In the data rows, 500 means zero.
Here are some points, one per row:
561 596 631 262 468 588 408 658 393 596 310 498 393 385 666 434 545 313 440 553 479 526 537 591 476 476 342 717 637 397 719 573 462 430 509 637 756 727 766 532 431 533 700 584 321 584 453 582 309
340 551 511 498 590 642 634 428 342 462 287 367 385 371 651 500 579 540 210 560 627 633 507 638 198 689 511 736 423 488 479 491 608 282 819 368 595 442 786 586 206 539 610 520 494 646 368 431 497
569 443 499 718 511 347 501 603 650 490 484 586 595 737 503 345 723 697 591 605 481 723 305 541 404 424 194 403 557 526 382 357 413 472 650 489 603 573 554 640 667 615 444 635 579 454 569 631 485
517 416 537 604 528 362 214 584 273 265 442 542 589 453 415 343 569 416 466 474 560 400 514 432 643 421 614 668 638 581 322 544 427 525 704 659 296 452 413 585 676 433 666 576 470 636 321 515 558
453 625 333 562 521 595 644 600 380 616 548 567 562 294 572 434 269 557 555 643 592 605 487 492 611 534 459 512 540 305 362 329 628 358 505 510 317 563 375 502 444 450 581 303 463 362 362 323 535
558 754 190 576 524 315 594 697 531 542 371 548 484 501 526 340 681 441 658 598 385 549 473 436 359 470 477 490 603 393 424 604 451 461 377 459 496 393 499 393 545 457 497 651 510 583 605 562 437
386 419 613 398 591 488 525 522 460 387 664 442 466 482 414 469 459 688 687 280 412 705 629 342 540 419 662 655 227 636 586 672 391 458 370 483 550 565 387 642 589 643 614 410 570 679 349 646 342
386 639 209 633 499 654 649 648 389 568 428 383 358 532 472 465 690 364 472 384 565 349 455 629 460 619 545 468 577 495 609 237 517 316 293 518 505 636 622 524 601 503 592 435 443 424 416 588 388
753 579 545 404 427 764 305 401 586 429 561 703 497 570 447 704 420 628 508 430 443 566 436 638 321 453 488 503 388 666 629 509 285 379 590 687 404 353 431 712 354 401 407 446 458 457 468 480 494
322 593 609 612 316 427 356 615 440 291 334 442 385 343 615 475 493 479 451 285 608 490 630 557 372 468 420 538 408 547 686 642 546 697 598 419 534 658 314 257 438 461 428 477 277 522 557 561 734
440 487 584 246 604 432 413 387 658 587 714 439 433 584 547 578 336 841 617 540 606 433 404 423 322 576 446 525 693 771 652 515 648 534 346 537 241 516 477 444 347 378 609 719 599 311 472 730 465
487 457 448 526 436 565 570 521 462 710 540 499 580 565 789 621 565 478 563 486 548 480 411 598 496 286 606 576 535 392 389 581 295 415 417 518 364 651 479 491 581 560 544 304 456 333 460 480 635
680 197 358 535 574 582 446 589 576 549 648 523 402 439 659 454 416 517 504 305 476 314 704 465 530 573 545 538 554 405 647 568 536 451 708 703 420 528 486 328 475 185 559 524 640 789 613 513 601
630 453 600 501 386 521 410 611 379 367 613 635 338 249 498 508 435 523 508 424 737 574 288 586 532 707 510 431 561 572 515 580 508 509 452 202 707 615 631 107 530 396 457 413 554 534 680 483 619
269 244 381 350 543 548 404 294 614 578 347 383 610 394 497 520 267 399 320 538 497 506 495 383 470 638 374 499 385 608 289 331 525 621 520 409 565 504 414 658 539 562 564 369 415 385 728 398 319
620 595 494 494 454 548 415 516 648 437 543 498 460 429 356 524 423 561 609 236 222 572 532 447 537 433 493 472 470 671 533 387 504 502 470 543 396 386 612 697 452 639 434 454 365 468 514 474 473
314 212 548 522 487 670 433 442 653 525 429 811 572 552 496 525 508 464 416 549 405 564 480 635 434 779 630 314 544 403 465 798 729 642 565 552 493 503 509 758 612 547 526 559 602 239 452 625 472
518 476 459 472 730 630 561 499 436 490 642 613 645 321 425 499 542 533 337 323 471 534 502 588 565 484 526 535 776 440 662 640 479 498 537 645 662 571 329 533 430 417 268 646 831 591 602 485 473
643 660 419 414 423 403 665 502 573 241 576 243 650 622 408 589 415 570 555 391 417 442 425 591 593 443 586 340 405 458 471 568 584 675 545 333 509 470 502 600 522 580 581 464 582 511 430 498 463
314 505 512 563 414 453 491 434 430 425 556 500 544 729 587 540 283 645 386 510 166 463 481 561 474 571 567 352 415 411 474 614 448 644 408 595 610 312 550 451 531 379 521 579 429 323 369 472 384
605 561 532 400 506 473 360 317 515 468 518 473 412 432 642 464 358 371 549 233 243 436 590 687 505 612 436 621 606 612 518 453 723 457 313 459 542 305 499 692 551 453 553 426 518 481 526 478 582
229 434 413 759 402 509 585 332 450 520 662 449 481 509 398 585 611 473 437 605 527 342 376 511 682 433 591 569 388 438 511 307 538 264 436 393 510 789 535 633 279 460 614 588 380 329 370 573 603
703 431 329 441 468 219 462 345 442 431 416 715 299 482 432 427 693 444 548 594 460 379 346 581 514 365 513 355 408 453 660 613 525 494 361 267 614 492 399 576 490 512 461 453 619 466 539 382 525
381 439 509 510 280 692 730 570 467 625 397 516 354 319 570 402 408 514 646 492 441 525 378 500 505 329 494 696 495 293 272 479 731 406 449 701 429 575 630 582 452 332 482 352 539 411 332 531 575
611 410 633 642 446 519 391 622 562 365 454 401 603 497 266 214 390 278 441 531 665 669 385 397 441 520 475 518 612 462 590 480 367 696 446 538 389 482 637 361 575 252 489 567 522 612 445 270 397
504 468 600 466 307 456 402 610 522 353 581 583 610 524 420 348 597 477 484 474 625 635 625 573 642 689 624 674 552 532 449 495 554 583 536 715 536 614 360 311 455 335 652 403 477 641 660 424 531
590 606 560 359 631 336 483 469 631 492 592 580 534 712 523 328 383 522 347 521 558 514 488 352 545 292 571 441 283 484 558 369 576 463 497 494 733 501 533 609 667 529 487 392 613 400 578 628 585
419 505 491 308 559 418 472 626 514 520 536 677 513 628 309 383 475 691 541 485 604 343 452 483 348 608 651 318 432 417 389 598 569 355 347 332 711 307 410 579 736 618 460 581 362 711 479 419 631
536 336 707 495 512 503 560 578 458 397 531 669 559 407 391 569 588 378 372 344 567 372 475 399 570 565 525 477 584 685 294 482 430 588 643 513 531 554 393 329 483 389 592 616 555 606 591 361 553
476 370 563 425 275 507 421 727 337 134 673 325 406 558 299 497 656 377 438 581 588 457 692 401 522 432 420 402 710 496 594 598 461 430 500 263 491 480 854 440 655 534 96 163 601 306 609 518 618
679 547 717 464 554 344 459 317 660 643 376 515 626 373 447 587 352 552 281 526 530 383 402 490 377 623 448 664 202 447 420 382 596 521 493 465 265 613 671 435 787 608 195 499 470 550 475 567 371
709 604 455 633 394 525 465 786 471 374 454 449 359 453 608 457 490 380 568 646 454 391 509 460 372 544 663 515 488 197 545 342 375 457 387 691 409 377 430 374 397 999 675 646 582 532 695 603 390
473 672 296 200 535 469 381 496 430 443 411 567 462 540 402 727 431 649 426 364 355 687 492 425 441 478 461 432 523 479 367 407 408 547 524 506 386 412 430 644 573 444 629 429 361 528 767 565 490
413 573 604 550 711 255 223 501 543 539 585 510 615 482 545 739 335 495 719 512 588 490 617 722 506 543 529 376 475 560 509 392 398 499 540 524 415 428 614 682 265 356 560 557 520 343 466 618 554
595 454 601 578 361 489 583 468 383 595 419 752 604 735 526 493 455 580 262 419 358 400 494 393 409 588 722 454 445 577 429 428 701 649 388 638 654 464 521 576 407 554 225 685 479 308 507 617 284
481 581 231 406 243 609 592 529 296 625 562 637 524 372 597 465 597 365 591 644 678 523 373 610 473 529 505 538 413 577 553 362 419 581 725 572 554 540 726 654 426 361 519 448 298 413 358 750 389
440 541 614 540 623 666 605 522 429 391 524 645 620 580 577 378 456 285 517 536 534 508 252 625 524 436 615 448 669 414 601 560 737 425 636 378 500 556 470 327 500 624 487 493 273 798 410 601 336
481 320 400 575 522 384 484 495 649 402 548 558 661 304 695 469 511 525 127 403 523 364 640 347 523 459 528 525 501 448 786 635 229 418 523 588 577 524 473 283 356 379 605 346 401 647 619 523 679
395 515 522 517 476 541 566 525 697 715 613 547 276 609 403 605 343 357 468 587 467 591 577 667 548 293 355 696 463 444 367 620 497 524 451 327 277 652 345 536 309 440 439 635 630 522 481 478 572
392 444 544 502 641 647 418 428 558 440 481 549 840 594 517 652 266 418 767 509 426 503 523 535 555 544 297 583 496 410 527 537 420 648 273 441 590 263 678 435 503 422 579 428 637 490 530 733 639
184 541 671 449 461 402 445 497 400 607 582 478 599 371 429 375 587 534 556 322 437 548 348 388 763 545 564 453 473 530 701 553 410 598 656 717 368 416 412 381 389 514 391 414 687 674 627 362 475
487 474 458 369 420 570 636 300 520 616 530 521 458 678 517 319 611 566 605 631 447 631 791 550 543 321 450 491 417 483 435 488 291 643 369 379 339 496 500 438 495 564 520 630 357 496 422 512 614
493 446 463 59 690 527 682 543 510 461 349 300 648 449 679 487 514 373 393 830 223 566 439 384 516 921 474 410 511 770 474 420 344 528 527 627 422 765 420 469 421 491 202 457 615 510 149 621 706
370 553 479 596 663 693 184 514 548 571 327 204 353 233 450 622 383 579 629 669 350 376 569 308 623 694 565 493 419 377 260 541 510 625 407 432 713 564 376 558 682 426 361 372 320 497 501 525 439
607 501 498 583 577 546 633 515 542 720 738 368 325 505 559 502 582 292 493 569 393 509 588 531 250 406 365 536 635 467 380 617 420 560 432 515 394 485 365 411 428 706 538 416 493 389 558 469 410
632 650 749 489 606 517 313 683 328 382 559 255 586 485 345 354 606 273 564 573 419 515 476 351 348 348 583 453 477 557 330 514 649 294 624 516 507 395 283 346 392 321 552 455 507 509 555 371 367
444 792 419 449 464 370 434 370 838 373 495 426 469 643 445 356 537 443 612 487 468 449 370 309 350 453 697 591 616 412 496 550 365 522 810 529 568 483 497 528 597 717 579 603 543 442 679 345 655
488 620 479 616 618 715 912 489 322 540 364 376 439 429 297 351 527 500 496 621 709 377 505 725 421 632 423 444 520 500 613 510 516 419 644 674 497 489 608 520 431 598 640 418 296 495 527 628 515
461 594 498 478 650 499 545 585 485 546 543 643 524 639 440 673 442 543 448 448 363 346 585 481 479 624 479 526 437 504 598 501 716 650 532 459 559 321 474 576 694 521 679 343 516 379 527 460 464
387 653 196 678 347 547 516 501 461 685 678 423 631 446 509 557 569 478 398 540 622 402 537 521 756 453 409 489 410 633 447 548 484 308 529 466 494 561 548 493 407 665 624 636 468 295 410 345 420
330 516 682 521 582 522 549 461 440 476 536 467 564 456 552 582 498 592 554 376 327 755 485 337 569 411 669 429 358 695 740 386 348 342 685 591 436 585 476 410 748 425 516 554 708 559 581 434 471
449 325 361 452 807 453 411 501 521 408 499 543 678 470 590 694 452 658 635 597 445 555 553 610 440 345 508 535 549 743 570 645 638 613 293 645 490 318 711 448 453 536 510 575 328 320 755 381 478
570 540 549 492 434 353 543 498 677 457 334 492 498 699 756 355 508 534 571 679 662 443 387 570 477 362 381 358 564 503 412 496 511 432 572 304 589 343 370 719 629 459 392 549 576 643 697 483 544
468 341 700 494 434 374 379 505 282 251 554 492 393 324 497 487 506 384 515 409 630 472 549 489 416 466 400 363 473 366 536 374 534 543 455 612 547 709 345 388 522 460 596 595 417 609 480 376 428
562 454 459 541 259 430 622 455 672 632 225 650 539 389 420 670 864 618 585 685 481 479 658 492 525 379 488 487 564 471 608 294 638 697 510 323 524 362 446 387 550 509 493 445 735 569 377 442 560
543 429 462 493 602 340 618 443 512 618 456 573 404 621 540 576 631 657 607 392 587 633 573 518 593 497 257 657 444 204 500 555 440 403 648 429 489 408 391 351 464 571 384 522 442 212 324 424 474
473 403 361 490 676 679 474 466 624 694 508 433 368 627 584 343 739 719 530 488 652 503 587 572 613 348 408 509 446 475 340 325 359 728 405 382 472 537 462 434 404 647 476 500 529 492 415 581 501
699 637 629 626 390 491 436 287 354 676 343 459 724 495 505 535 554 724 463 548 509 346 673 320 389 676 372 363 319 407 537 415 602 663 557 400 315 755 603 598 530 463 323 514 555 657 538 304 632
597 483 762 579 516 481 570 460 596 228 520 415 544 488 486 430 661 400 433 447 631 476 353 279 725 585 495 476 522 577 470 732 431 407 385 579 378 414 445 481 510 326 608 605 582 526 668 482 408
553 673 549 572 681 536 545 292 517 383 678 516 382 371 557 898 457 530 607 448 696 648 716 349 529 456 628 355 622 533 494 521 426 380 446 547 652 452 549 547 436 496 301 573 614 547 385 526 424
551 275 407 504 472 412 635 495 582 759 277 440 381 573 506 475 396 688 568 526 455 520 602 444 591 397 475 583 606 592 432 410 224 404 553 226 475 457 518 434 622 599 494 487 591 508 422 515 402
722 416 455 544 295 377 337 249 447 512 333 457 461 772 168 490 467 439 501 472 546 447 421 594 458 375 616 254 404 545 419 591 748 477 378 606 689 491 493 491 454 645 453 415 583 567 393 506 458
634 408 551 489 423 548 554 458 454 776 556 333 517 497 544 651 492 315 382 439 648 678 377 563 700 401 534 539 588 427 498 563 674 471 411 412 396 381 387 488 378 741 497 710 301 506 415 427 698
386 567 338 792 437 527 765 564 451 585 562 424 239 603 468 542 427 398 422 719 495 402 425 574 598 537 319 698 585 609 501 424 491 499 362 611 509 477 551 625 505 397 405 422 324 696 400 355 503
These points spread out most along one direction. Take the direction at right angles to it along which they spread out most. Then take the direction at right angles to both along which they spread out most. Go by this last direction. Where along it does each point below lie, from 0 to 99? 50 is the average, and the first point above lies past it. One standard deviation of the points above along it is 16.
314 212 548 522 487 670 433 442 653 525 429 811 572 552 496 525 508 464 416 549 405 564 480 635 434 779 630 314 544 403 465 798 729 642 565 552 493 503 509 758 612 547 526 559 602 239 452 625 472 65
643 660 419 414 423 403 665 502 573 241 576 243 650 622 408 589 415 570 555 391 417 442 425 591 593 443 586 340 405 458 471 568 584 675 545 333 509 470 502 600 522 580 581 464 582 511 430 498 463 37
504 468 600 466 307 456 402 610 522 353 581 583 610 524 420 348 597 477 484 474 625 635 625 573 642 689 624 674 552 532 449 495 554 583 536 715 536 614 360 311 455 335 652 403 477 641 660 424 531 51
449 325 361 452 807 453 411 501 521 408 499 543 678 470 590 694 452 658 635 597 445 555 553 610 440 345 508 535 549 743 570 645 638 613 293 645 490 318 711 448 453 536 510 575 328 320 755 381 478 69
536 336 707 495 512 503 560 578 458 397 531 669 559 407 391 569 588 378 372 344 567 372 475 399 570 565 525 477 584 685 294 482 430 588 643 513 531 554 393 329 483 389 592 616 555 606 591 361 553 51
440 541 614 540 623 666 605 522 429 391 524 645 620 580 577 378 456 285 517 536 534 508 252 625 524 436 615 448 669 414 601 560 737 425 636 378 500 556 470 327 500 624 487 493 273 798 410 601 336 43
413 573 604 550 711 255 223 501 543 539 585 510 615 482 545 739 335 495 719 512 588 490 617 722 506 543 529 376 475 560 509 392 398 499 540 524 415 428 614 682 265 356 560 557 520 343 466 618 554 75
590 606 560 359 631 336 483 469 631 492 592 580 534 712 523 328 383 522 347 521 558 514 488 352 545 292 571 441 283 484 558 369 576 463 497 494 733 501 533 609 667 529 487 392 613 400 578 628 585 36
570 540 549 492 434 353 543 498 677 457 334 492 498 699 756 355 508 534 571 679 662 443 387 570 477 362 381 358 564 503 412 496 511 432 572 304 589 343 370 719 629 459 392 549 576 643 697 483 544 15
386 419 613 398 591 488 525 522 460 387 664 442 466 482 414 469 459 688 687 280 412 705 629 342 540 419 662 655 227 636 586 672 391 458 370 483 550 565 387 642 589 643 614 410 570 679 349 646 342 62
395 515 522 517 476 541 566 525 697 715 613 547 276 609 403 605 343 357 468 587 467 591 577 667 548 293 355 696 463 444 367 620 497 524 451 327 277 652 345 536 309 440 439 635 630 522 481 478 572 51
386 639 209 633 499 654 649 648 389 568 428 383 358 532 472 465 690 364 472 384 565 349 455 629 460 619 545 468 577 495 609 237 517 316 293 518 505 636 622 524 601 503 592 435 443 424 416 588 388 48
634 408 551 489 423 548 554 458 454 776 556 333 517 497 544 651 492 315 382 439 648 678 377 563 700 401 534 539 588 427 498 563 674 471 411 412 396 381 387 488 378 741 497 710 301 506 415 427 698 46
184 541 671 449 461 402 445 497 400 607 582 478 599 371 429 375 587 534 556 322 437 548 348 388 763 545 564 453 473 530 701 553 410 598 656 717 368 416 412 381 389 514 391 414 687 674 627 362 475 60
630 453 600 501 386 521 410 611 379 367 613 635 338 249 498 508 435 523 508 424 737 574 288 586 532 707 510 431 561 572 515 580 508 509 452 202 707 615 631 107 530 396 457 413 554 534 680 483 619 43
